Turns, then the turns between two rows, first turn first; the first pair answered
naz:
[ -9  -2  -9 -18   3  -1   2  -7   0   2 -23  -6   4 -16   1   4   6  11
   6  -6  -8   4  -2   9   0  -2  12  -1  -8  -2   7   2  10 -17   1  -1
  -7  -7 -16 -15 -20  -7   5   4]  ->  [-10   4  -2 -14  19  -2  -4   8  -2  -8 -11  -3  10 -15   4  -4   4  15
  18  -7 -12   1 -15   0 -15  -9  -7   3  -7   0   1   4   0  -5   3  -3
  -3 -10 -21 -10   3   1  13   5]
[ -1  -9 -10  -8  -1  14   8  -9  16   7 -10   0  -7  -9   2  -3   5   3
   2  -5  -3  -8   0   2 -11   4  13   8   6  -5   6   2   0   2  11   5
  -1   5 -18   3 -13  -5  13   3]  ->  [ -5   3   0   3  13   0  -6   9   8  -5   6   6  -5 -10   3  -8  -3   1
  15  -1  -6   0  -9  -5 -19  -6 -16  11   2   0  -9   4  -9  10   3  -1
  -4   4  -8  12  19   7  11   0]
[ -2  -4   2  -7   1   1  -1   0   7  -1  -2  -2  -4  -3   1 -15   0   4
   8  -4  -8  -5  -5  -1 -13  -6  -5   6   3   2  -4  -6 -10   3   4 -12
  -8   4 -11   0   4  -3   2   2]  ->  [ -5   1   6  -2  -4  -8  -7   0   0   0  -3  -1  -8  -5  -4  -8  -5   4
   7   4  -3   5   3   0  -1  -6 -10   1  -1   0 -13  -3  -7  -2  -6 -10
 -12   8   2  -2   9   1  -4  -2]
koz:
[  7  22   8 -11  -9  12  -9   8 -10 -11  -6   7  27  -6   1  -2   6   1
  -8  -3  11  -3   4  -5  -5   1  -7  -5  -8 -10 -10   3  -1   3 -22   9
   7  -1   9  -7 -21 -10  -9   5]  ->  [  4  21   9  -9 -10   8 -10   9 -10 -10  -8   9  24  -6  -1   1   4   0
  -6  -1  13   2   7  -4  -2   3  -9  -4  -7 -12 -11   3  -1   0 -24   8
   4  -1  11  -5 -19  -9 -11   4]
[  4  -2 -11 -11  -1  11   8   1   3   5  -1  -4   7   0   2  -5   8   3
   0  -7   3 -10  -3  -7  -9   2  11   1   7  -7   0  -4   2  13   8   5
   4  -1 -14   2  -8   1  11   7]  ->  [  3  -2  -3 -13  -6  -3  -6   1   3   2  -8   3  -3  -4   0 -15   3   9
   2  -2  -8  -3   3  -5  -8  -5   4  -1   1  -6 -12  -5  -8   5  -9  -4
 -16   9  -3   1   6   5   3   5]
[  0   6   1  -2   3  -1  -3  -1   5   0  -7   7 -11   0  -4  -7  -6   1
   1   1   1   4  10 -11   3  -8  -1   4  -3  -3  -7  -5  -8   0  -2  -2
  -7   7   2   2  -4  -1  -3  -6]  ->  [ -4   4  -1   2   5   4   3   0   6   3  -4   2  -8   2  -6   2  -5  -2
   2   1  13   6  11 -10   9  -3   0   5   1  -3  -4  -4  -2   4   6   5
   3   2  -1   5 -12  -3  -2  -7]
gizak:
[ -2   5  10  -2  -5   0  -7  -1  -9  -2   0   0  -1   6   5  -1   0   2
 -17   6  -4  -1  -6   4   3  -2   4 -10  -8  -2  -2   7   0 -14  -5   3
  -2   5  10 -15   8  -3 -14   1]  ->  [ -4   0  12   4  -3  -1  -5   0 -10  -5   1  -1   0   4   4   4   3   1
 -13   4  -1   1 -11   8   3  -2   1 -10  -7   2   5  12   0 -14   1   4
  -1   1   7 -15  10  -2 -14   1]
[ 10 -11   5   1  17  -1   7  -7  -1 -10  10   0  12   0   6   5   0  -2
  16 -11  -2  -7 -12   7 -13   3  -1  -1  11   3  11  -4  23   7  13 -12
   7 -10  -3   4   4   2   3   6]  ->  [ 11  -8   0  -3  17   4  10  -8   3  -6   7   2  11   4   5   6  -1   0
  15 -11   4 -10  -7   3 -12   5   1   4  11  -1   7  -7  30  11  14 -12
  10  -7  -7   3  -1  -2   6   6]
[-18 -27  -1 -11 -15  -5  -3  22   5   0  -5   2 -20 -16  -8  15   6  14
  21   2  -5  17  22  20   1  13  -9  -9   3   6  14   2  12   5  18 -10
 -16  10   2  11   0  -7  10  -9]  ->  [-19 -22  -6 -14 -15  -2  -4  20   6   3  -5   3 -18 -13  -9  17   4  13
  18   4  -1  17  28  18   3  14  -7  -6   5   4  12  -1  14   9  20 -11
 -14   9  -1  12  -4  -8  11  -9]
[ -4   0   5  -5  -2   4   3  -3  -9   6   2  -2   9   3  -1  -6  -4  -3
   9  -2 -14  -7  -8   6   8   9  10  -3   0   2   8   4  -2 -11  -3  -3
  -2   4  11  -9  -8  -3  -6   1]  ->  [ -5  -2   5  -3   0   3   5   0  -8   7   4  -2  11   2  -2  -5  -3  -4
   9  -3 -13  -8  -8   7   9   8  10  -3   1   4  12   7   0  -8  -1  -2
   1   2   7  -8  -8  -1  -5   1]
Then:
Between the rows of a pair lie 2 to 4 turns.
[  9   2  -3  -8   0   6   6  -8  -1   1  -4   2   1   0   9 -13   3   7
  -6 -10 -10 -12  -6  -3  -4   2   8   3  -3  -2  -6 -10  -2   5  -1  -3
  -1   9  -4  -5  -2  -7   0   5]  ->  [  7   2   5  -3  -7  -5   0  -6  -7  -1  -5   1  -2  -3   5  -5  -1   5
  -9  -2 -12  -3  -3   1   4   0   4  -4  -7   0  -7  -9  -4  -4 -12  -4
 -10  11  10  -7   5  -1 -12   1] => gizak then naz then naz
[  4  -6   2   7   0  -3   7   2  -5  -5   5  -8   4  -5  -1  -3   7   0
   4  -3  -9  -4 -13  10  -4  -1   0  -2  -2  10  12   4  -5  -6  -2   0
   2  -7   4  -1   5   5  -4  -1]  ->  [-3 -2  3 12  4 -5  2  5 -7 -5  9 -7  5 -1 -3  6  1 -3  8  1  1  3 -7  7
  2 -3 -8 -1 -3  8  6  5 -2 -4  0  1  5 -6  4  5  8  8 -2 -4] => gizak then naz
[ -9   6   5   2  -5 -12  -4   0   3   4  -5  16  -6   3  -5   9   2   6
   7  11  13  -3  22   3  11  -2 -13   4  -4  -5  -9  -4  11   4   0 -12
   4   5  -3  11  -3  -4  -9  -6]  ->  [ -2   1   3  -9  -7  -8  -3  -6   9   6 -15  17 -11  -1   1  -6   7  13
   5   5  -1 -10  19   4   3  -6  -4   8  -2  -4  -7  -6   7   4  -4 -16
  -4   9  -9   6  -5  -8  -5  -5] => naz then koz then koz
[  7   9   5  -8   9   2   1   0  -8   1   7   2  16  17  11 -12  -3  -2
 -13  -6   0 -10  -1 -12  -2   1   0  -1  -1 -10 -22 -12   1   9   0   3
   4   6   6  -4  13  -4   1  -1]  ->  [  1   6  13   2   3  -9  -8   3 -15   0   7   2   9  10   4  -5  -5   2
  -8   3   2   5   0  -4   2  -3 -11  -7  -7  -4 -23  -4  -5  -2 -11   2
  -5   6  16   1  23   3  -6  -6] => koz then gizak
[ 13  -2  -7   8   3  16   7  12   2  15   5 -16   8   9  -3   4  16  -5
   9   7  15   1   3   7  -3  -1  -3   8   4  -4   7  19  -9  14  31  -3
   8  -6 -10  12 -16  -6   0   1]  ->  [  9  12  -5   9   4   7  -6  17  -1  12  11  -5   7  16  -8   5   7  -6
   8  11  21   7  12   1   3  -5 -15  10   1 -12 -13  17 -10  20  24  -7
   6  -2   0  13  -3  -2   1  -1] => naz then gizak
[  6   1  12  -1   0 -12  -3  -1  -5   9 -10   5 -14  -1  -2 -12 -16  15
 -27   4  -1   0   0   9  -8  -6   6  -7 -13 -10  -6  -8   4 -15 -16 -17
  -5  -2  11   4   1   7  -7   0]  ->  [  3 -13  12   7   4   0  12  -5   0  12  -7  -7 -10  -1  -4  -1  -5  10
 -24   2   7  -2  -9  19  -7   3  13  -6  -7  -4  14   2   9 -18   1 -12
   9 -11  -3   5 -15   6  -3   1] => gizak then naz then koz then koz
[  1  10 -10  -1  13  10   6   5   6  -3   7   4  13   5  10 -13   5  -5
   3  -9  -2 -17  -8 -15 -12   3  -2  15   6 -10   0  -6   1  20  24   4
  18  -4 -14   1   1  -1  18  11]  ->  [ -1  26  -1   3   2 -12 -13   9  -6  -3   8  14   7  11   3  -6 -10  -5
  -4   4   0   0  10 -19   4  -2 -14   8  -6 -14 -27 -10   1  13  -3   1
   1   5  16   0  20   5   3   4] => gizak then naz
[ -8 -16   9  15  -5   8  10 -13 -21   3   0 -13  -4  -6   5  27   3   0
  10   3  12   1 -12  25  -6   1  -2  -6  12  21  24  -1   5 -13  -3  21
   4  -3  -6   6 -13   7   3  -6]  ->  [  4 -13  10   7   5   7   4  -6 -22  -7   4  -8  -2  -9  13  -1   6   9
  14  -8 -12 -14 -27  17 -30  -7  -7  -2  16  23  16  -6  -8  -4  -5  12
   0   2  -8   2   6   9   9   0] => naz then koz
[ -1  15  -6 -12 -21  12   2 -13  10  15 -13 -11 -10  -1  -2   2   1  -3
 -27  -9  -1  -5  20  -5  -3  13  23   2   5 -10  -6  -8   4   7 -17   7
 -15  14   0 -11 -15  -2   0   7]  ->  [ -8  27   0   6   8  15   4   7   9   0  17 -16  11  10   1  12  -2 -16
  -7  -7  18  -6  -2 -15 -14  12  -5  11  10  -7  -5   2   4  30   6  14
  12   0  -6   2   2  10  16   9] => naz then naz then koz then koz
[ -1   6  -8 -14   5   2   0   1   8   4  -9  10  -1   3   0 -11  -1   6
   4  -5  -2  -2  11  -9 -10  -3  -1   7   2  -7  -8  -6   0  13   5 -13
   0   6  -7  -1   4  -2  11  -5]  ->  [  2   4  -7 -16  -5   0  -1  -6   4   9 -17   9  -6   0  -1  -8   1   7
  -5  -3  -6  -2  17  -5  -1  -1   8   2  -2  -6  -5  -8   2   1  -4 -13
  -8  11   0  -5  -2  -4   4  -6] => gizak then naz then naz
[ -4 -10  15  -2   7   5  11   7  12   1  11  -9  -2  -2  -1  -2   5 -12
  14   4   4  -1 -16   3 -11   5   9  -5   6  13   6  12  -8   6  25   9
  -3  -3   0   8  -4  -6   3   4]  ->  [-11   2   9 -12  -1  -6  -7   4  12   7  -4   5 -16   1  -9  -4  -8  -8
   5  13   7  12  13  -4  -1  -1   7  -3   0  -3 -20   0  -7   5   9   1
 -21  14  11  11   1  -6  -1   0] => gizak then gizak then koz then koz
[  1 -16  -9  12   6   5   6  -9 -15  -4  12 -18   1  -1 -16   9   1  -5
  -9  -2   3  -1 -16  20   7  14 -12  -4   3  16  32  17   4  -7   9  -9
  16 -11 -20  -2 -20   1  -4   5]  ->  [ -6  -6  -9  17   8  -3  -1  -3 -18  -2  17 -13   0   4 -22  20 -10 -11
  -9   9  19  11  -6  12  16  12 -26  -3   0   8  18  16   8  -3   6  -8
  15  -8 -11   3 -12   7  -6   1] => naz then naz then gizak
